In the data rows, zero lies at 4.5, halfway between 4 and 5.
Here are some points:
[5 3 2 5 5 4 5 6 4 4 2 4]
[3 3 7 3 3 5 3 3 8 5 5 6]
[7 4 3 2 4 6 7 0 3 6 6 5]
[5 4 3 4 5 2 6 5 4 1 2 3]
[7 4 3 5 4 6 6 1 1 4 4 4]
[4 4 3 2 5 3 3 6 3 2 3 4]
[6 5 4 4 4 5 7 1 7 6 5 5]
[5 4 3 9 4 3 5 6 4 2 3 4]
[3 4 6 8 4 7 4 7 6 7 6 6]
[1 4 5 4 4 6 3 6 9 7 6 6]
[5 8 5 1 4 5 5 5 5 6 7 4]
[3 7 5 2 5 6 4 5 4 9 6 4]
[6 5 5 4 4 7 5 2 6 8 5 4]
[2 2 6 6 3 6 4 6 7 6 5 6]
[4 4 6 1 4 4 3 4 1 3 2 4]
Here are 12 more points, each followed by its number:
[9 4 4 6 4 7 8 1 4 9 6 4] 0
[4 9 6 3 5 6 5 4 1 8 6 4] 1
[5 7 4 5 6 7 5 4 5 9 5 4] 2
[1 3 6 6 4 4 2 8 5 2 4 7] 3
[3 3 6 4 4 5 3 5 8 7 5 7] 4
[5 4 4 7 5 4 5 2 4 4 6 5] 5
[9 4 5 5 5 7 8 0 6 7 5 4] 6
[0 4 5 4 4 5 2 5 5 6 6 6] 7
[5 4 5 5 4 5 4 5 6 5 6 6] 8
[7 4 2 7 5 5 7 2 3 5 5 5] 9
[7 3 3 3 5 4 7 2 5 2 6 4] 10
[4 3 5 5 2 5 4 4 4 6 4 7] 11
Which of these numbered points is nearest to each point below, looking only along the 4 directions in which the first points spread most? Its number follows each.
[0 2 7 5 4 5 2 7 5 6 6 7] > 7
[4 4 3 7 4 3 4 9 7 2 3 4] > 3
[5 7 3 4 6 5 4 5 5 5 5 4] > 8
[6 4 3 0 5 2 5 4 1 0 2 4] > 10
[4 7 3 0 6 5 4 5 6 5 6 4] > 1
[0 4 6 7 3 9 3 6 7 9 6 5] > 4
[5 8 4 1 5 6 4 5 8 6 6 3] > 1
[6 5 4 4 6 4 5 3 2 3 4 3] > 10
[8 5 4 8 5 4 8 1 4 4 5 4] > 9
[3 4 3 6 5 2 5 8 4 0 4 4] > 3
[6 5 4 5 5 4 5 7 2 2 3 5] > 5
[9 4 4 6 5 5 8 3 2 6 6 5] > 9
[8 4 5 3 5 6 7 1 3 7 6 4] > 6
[6 5 5 3 4 3 5 3 2 4 3 4] > 10
[1 3 6 5 4 4 3 5 7 5 5 6] > 4
